In the rows, 128 means zero.
One turn moves every row onto another: examples first, then more rows asked
q120: [134 107 167 128 152 130 147 116 142 130 153 101  90 170 130]
q906: [148 127 130 118 127 127 146 123 179 122 111 135 133 157 101]
q158: [110 118 138 133 130 126 149 169 108 143 129 156 129 153  94]
q206: [152 113 129  83 135 127 158 108  85 146 162 153 117 153 118]
q83: [109 135 108 129 174 130 115 115  95 138 158 118 155 146 124]
q705: [145  73 122 125 132 123 126 135 152 154 151 141 134 111 142]
q8: [120 121 138 102 175 104 147  90 132 121 137 126 117  95 112]
q217: [113 162 121 117 156 146 134 119 142 125 150 146  86 131 147]
q32: [145 134 128 113 127 129 147 122 179 120 111 140 136 157 102]
q226: [111 130 139 123 142 121 155 144 134 140 107  91 143 168 116]
q473: [171 105 110 101 132 119 141 114 100 133 172 155  90 131 116]
q882: [125 109 148 106 175 102 150  88 132 120 139 114 112 104 109]
q264: [127 115 139 108 177 102 147  92 135 117 141 119 110  92 110]
q186: [122 107 125 137 171 125 117 115  97 137 162  99 150 161 116]
q235: [143 121 131 140 151 131 127 123 157 114 164 119  68 134 136]
q227: [106 148 159 105 157 143 155 110 129 140 140 125 108 169 141]
q449: [151 127 127 119 129 125 144 124 182 119 115 138 131 154 104]
q599: [106 164 108 122 143 134 141 150 139 131 109 124 133 134 125]
q190: [119 116 148 102 175 105 151  89 127 125 137 119 120 102 108]
q400: [153 128 129 122 138 134 122 121  61 127 128 115 101 134 135]
q527: [148 130 123 118 127 126 144 123 181 121 112 142 131 151 105]
q778: [151 130 125 123 137 133 120 123  64 128 129 117  99 132 133]
q294: [116 124 124 140 131 127 140 175 114 137 132 166 118 135  97]
q859: [137  70 144 115 134 124 141 130 141 165 143 131 149 136 141]
q603: [130  99 109 117 135 133 129 134 144 158 143 158 142 103 149]
q670: [155 124 130 123 136 135 121 120  61 130 128 113 100 138 133]
q338: [156 125 126 125 138 132 120 121  62 128 130 113  98 134 132]
q498: [123 128  92 142 173 126 103 119 107 127 167 121 136 128 123]
q240: [126 100 145 144 126 120 144 174 113 139 133 145 121 157  88]
q187: [134 104 108 150 169 120 102 120 109 126 171 101 133 142 116]
q849: [140 105 132 145 134 110 138 153 151 122 124  80 115 154 109]
q682: [135 135  98 147 137 119 125 156 158 115 124 110 106 117 117]
q70: [154 126 108  91 135 128 148 112  91 140 166 168 107 132 123]
q898: [168  93 132  96 132 117 151 109  94 140 168 140 103 154 113]
q781: [128 107 126 150 126 118 135 177 120 131 138 154 109 137  90]
q323: [121  96 130 104 136 133 144 130 135 169 135 149 159 126 148]

q400 goes to q670
q449 goes to q527
Now find these:
q226 goes to q849
q190 goes to q882
q240 goes to q781
q83 goes to q186
q120 goes to q235
q859 goes to q705
q70 goes to q206

One turn moves every row onto another: examples first, then more rows asked
q904: [124 109 107 147 134 121 119 124  98 122 111 124 137 159 123 120]
q351: [140 110 153 143 125 156 124 105  89 134 115 115 121 176 121 112]
q997: [139 138 171 103 139 115 148 147 141 120 149 163 140 102 121 141]
q553: [123 106 132 134 109 125 136 153 107 136 101 145 143 123 138  92]
q619: [139 118 173 116 102 163 145 133 102 141 106 136 124 134 128  87]
q755: [160 124 173 131 159 138 133 137 174 135 141 151 134 111 139 158]
q4: [137 116 106 138 128 104 130 114 108 130 112 119 130 174 123 140]
q537: [147 135 197 110 136 136 150 139 135 128 148 161 134 111 127 137]
q320: [152  90 124 124 123 137 129 105 133 166  98  98 139 169 123 132]
q793: [143  93 119 134 122 149 145 103 123 170 102 101 139 166 122 136]
q829: [140 131 126 105 133 151  86  93 156 162 123 133 122 110 105 149]
q687: [136 145 125  96 121 141  97  97 151 171 133 129 128 122 101 160]
q82: [150 100 115 118 119 153 145  95 127 163 103  97 131 160 106 133]
q912: [153 129 127 109 126 129 137  93 109 121 119 111 113 179  99 135]
q86: [138 108 114 132 123 133 128 106  94 170 147 153 143 101 138 160]
q982: [145 123 187 100 110 149 158 134 109 133 127 156 131 134 121 101]
q72: [137 124 131  92 108 136 146 136 116 119 110 134 124 115 100  90]
q790: [130 116 122 135 137 139  79 109 149 174 115 141 134 112 133 155]
q858: [126 112 161 125 118 118 152 156 102 140 117 167 149 127 145 110]
q113: [149  91 110 116 124 131 130 108 137 159  98  96 140 164 114 134]
q358: [141  97 101 123 124 138 143 103 130 161 101 100 140 155 113 134]
q662: [142 120 156 127 130 171  84  92 144 180 119 135 123 122 131 148]
q694: [135 129 185 124 139 120 142 154 131 133 146 169 145 110 143 139]
q293: [144 111 176 133 156 128 125 130 170 131 132 158 144 121 137 170]
q674: [159 127 167 124 159 133 132 136 179 129 141 151 136 111 132 159]
q948: [146 117 148 142 121 135 132 102  98 146 114 116 121 189 132 137]
q15: [160 126 177 123 157 141 132 132 177 133 144 149 131 114 132 158]
q348: [139 143 157 101 120 110 151 158 129 112 141 162 136 114 111 131]
q888: [152 113 150 121 118 162 134  90  91 180 149 144 129 114 133 151]
q637: [148 117 165 115 158 129 129 123 175 122 133 155 138 118 121 169]
q364: [126 134 122 127 125 126  88 114 142 184 126 141 147 130 134 163]
q903: [141 125 121 112 131 141 128 100 103 110 117 114 117 157  87 117]
q150: [151 121 118 100 122 147 136  92 101 159 155 144 128  98 106 156]
q660: [150 142 196 105 114 141 154 146 122 126 143 159 127 132 119 124]
q288: [150 116 189 120 155 142 133 118 172 131 135 153 132 124 127 168]
q507: [155  93 125 111 123 143 132  98 137 161  99  94 134 165 111 134]
q168: [135 129 177 132 121 115 148 166 116 135 136 168 144 126 145 128]
q404: [140 139 159 120 119 159  93  98 140 188 131 131 133 141 128 157]
q248: [134 128 142  91 118 117 156 146 118 115 123 159 139 118 107 109]

q888 goes to q86
q553 goes to q72
Now find these:
q694 goes to q997
q168 goes to q348
q15 goes to q755
q904 goes to q903
q82 goes to q793
q364 goes to q687
q912 goes to q948
q113 goes to q507
q293 goes to q637
q248 goes to q982
q662 goes to q790

